(in the rows, 128 means zero)
Each named move below is a turn or a mirror, shown by a few rows before and after it. Which moves, in which order, take the first row of each later pair to the second? The first pair is answered.
move somis:
[144 161 127 145 109 105 142 124 114 118 155 135 100] |-> [150 160 127 143 107 103 141 123 111 116 154 133 102]
[111 127 135 130  59 115 126 154 123 121 137  86 120] |-> [ 80 137 132 151  75 125 117 150 123 131 147 102 107]
[128 134 128 143  89 127 124 123 130 126 147 134 143] |-> [126 134 126 148  91 127 124 123 129 126 149 134 142]
[120 112 134 131 187 186 138 116 142 101 120 152 143] |-> [155  99 136 110 170 172 145 120 143  91 109 130 159]
move Siboz:
[143  90 168 129  86 128 140 157 110 128 151 110 173] |-> [131 100 169 123  71 118 133 168 112 128 148  97 139]
[219 154 102  79  87  77 134 128 134 121  68 117  84] |-> [239 121 120  90 142 126 159 102 124 112  80 151 186]
[119 119 185 119  86 125 127 160 113 118 141  88 129] |-> [152 131 145 137  60  90 122 140 122 122 134  94 124]
[139 111 182 144 100 111 100 152 125 127 177  92 125] |-> [159 116 157 157  90  92 101 137 129 129 176  99 132]
move Buri:
[ 97 136 172 103 108 153 116 144  90 127 140  82 144] |-> [ 79 154 159 131  94 143 104 137  94 136 151  92 125]
[122 132 110 120 157 158 127 135 133 103 117 115 116] |-> [121 135 112 115 147 154 126 141 131 101 117 107 108]
[135 136 128  85 126 153 144 155 112 151 133 125 152] |-> [127 142 130  89 103 143 138 162 112 154 138 115 130]
move buso:
[148 126  96 139 139 137 129  95 131 141 120 145 142] |-> [137 123 109 144 141 150 129  97 127 140 130 147 154]
[133 128 125  79 155 125 131 139 130 118  86 112  87] |-> [156 112 131  75 157 130 140 134 126 113  89 113 123]
[ 67 199  87 150 137 136 114 130 148 122 122 162  84] |-> [128 193  54 125 140 105 128 114 157 114  90 157  95]

Between the rows of a pair lie two moves.
[132 133 136 165 170 166 168 122 143 119 134 161 140] |-> [116 126 168 137 164 175 168 149 136 112 130 134 119]	Buri, buso
[109 156  99 153 131 112 115 119 139 139 125 148  66] |-> [141 138  92 168 152 126 130  93 136 136 132 174 141]	Siboz, buso
[ 93 124 164 173 127 179 104 138 131 148 168 141 167] |-> [ 64 142 157 158 131 168  94 151 135 155 154 134 105]	Buri, buso
[123 138  89 118 163  90 120 125 139 141  86 118  74] |-> [131 131  88 117 188 101 129 114 138 138  80 131  96]	Buri, Buri
[136 145  89 157 129 110 125 104 138 141 135 146 107] |-> [ 91 127 144 133 164 163 132 136 126 135 141 137 113]	Siboz, Siboz
[155 129  82 111 144 105 146  98 138 130  96 133 120] |-> [127 106 136 135 149 155 148 107 120 126 139 140 185]	buso, buso
[144 123 160 137  54 116 141 140 127  97 144  95 159] |-> [104 149 141 184  60 118 125 125 131 115 163 125 136]	Buri, somis
[163 103  86 111  90 129 119  98 152 113  98 105 119] |-> [157  85 121  94  90 149 124 116 143 103 104  91 137]	Siboz, Buri
[138 147 116 157 148 106 115 115 134 133 136 135 107] |-> [161 121 139 137 162 126 131 118 127 118 132 126 153]	somis, Siboz
[108 136 111 154 165 140 125 106 129 142 126 172 150] |-> [124 120 125 115 183 149 138 118 128 131 106 157 158]	buso, Buri
[115 115 171 106 135 152 140 141 116 126 138 113 133] |-> [116 120 164  96 125 138 137 147 119 124 130 103 111]	buso, somis
[117 126 138 149  83 135 102 138 106 119 152 100 121] |-> [120 124 118 171 128 153 109 111 108 126 153 139 157]	Buri, Buri
[129 129 140 135 123 138 133 141 122 137 159 123 118] |-> [130 128 136 142 135 144 134 134 123 138 159 135 127]	Buri, Buri
[158 149 114  79 127 116 161 113 157 127 104 138 143] |-> [114 138 167  70 123 148 158 145 146 125 121 119 137]	buso, Siboz
[133 133 123 124 106 110 125 144 137 123 120 106 111] |-> [140 134 115 137 103 107 124 133 138 125 127 113 121]	buso, Buri
[116 166 138 111 133 140 112 143 151 125 134 131  87] |-> [171 151 132  91 118 125 125 136 153 112 122 117 119]	Buri, somis
[118 146 134 120  97  94 132 149 111 129 136  80  94] |-> [166 138  98 148 111  87 142 107 115 130 137 115 156]	Siboz, Buri
[178  90  98 112 144 130 153 125 140 110 105 133 169] |-> [128  93 119 111 185 166 153 139 137 116 109 144 154]	somis, Buri
[109 117 152 149 126 143 118 129 115 130 163 134 135] |-> [118 109 158 136 134 149 124 131 113 126 156 129 143]	Buri, Buri
[112 139 151 181  58 132  88 142 125 106 187 123 156] |-> [127 137 140 192  71 132  94 126 127 109 186 139 178]	somis, Buri
[152 131  79 135 124 105 151 106 118 143 115 130 124] |-> [144 102 134  96 140 141 165 134 105 129 115 106 148]	Siboz, Buri
[133 135 143 129  78 118 106 136 130 135 152 103 100] |-> [162 133 124 139  77 108 109 116 133 135 150 115 125]	Buri, somis
[121 144 101 192 130 145 122 141 110 145 128 173 130] |-> [114 132 121 172 159 170 133 150 105 139 122 173 143]	Buri, buso
[132 150 120 165 157 125 151 123 173 135 114 174  61] |-> [198 106 146 122 157 135 179 125 164 109 100 152 136]	somis, Siboz
[119 119 173  84 156 157 129 155 125 117 137 109 126] |-> [119 134 151  77 152 134 124 155 134 121 122 106  85]	buso, buso
[151 116 159  88 109 154 128 156 120 110 141  99 163] |-> [ 98 141 158 126  89 150 105 162 120 126 165 106 119]	buso, Buri
[133  88 194  61  66 110 120 195 134 106 132  47 134] |-> [180  85 161 101  35  87 121 160 137 107 149  67 186]	Siboz, buso
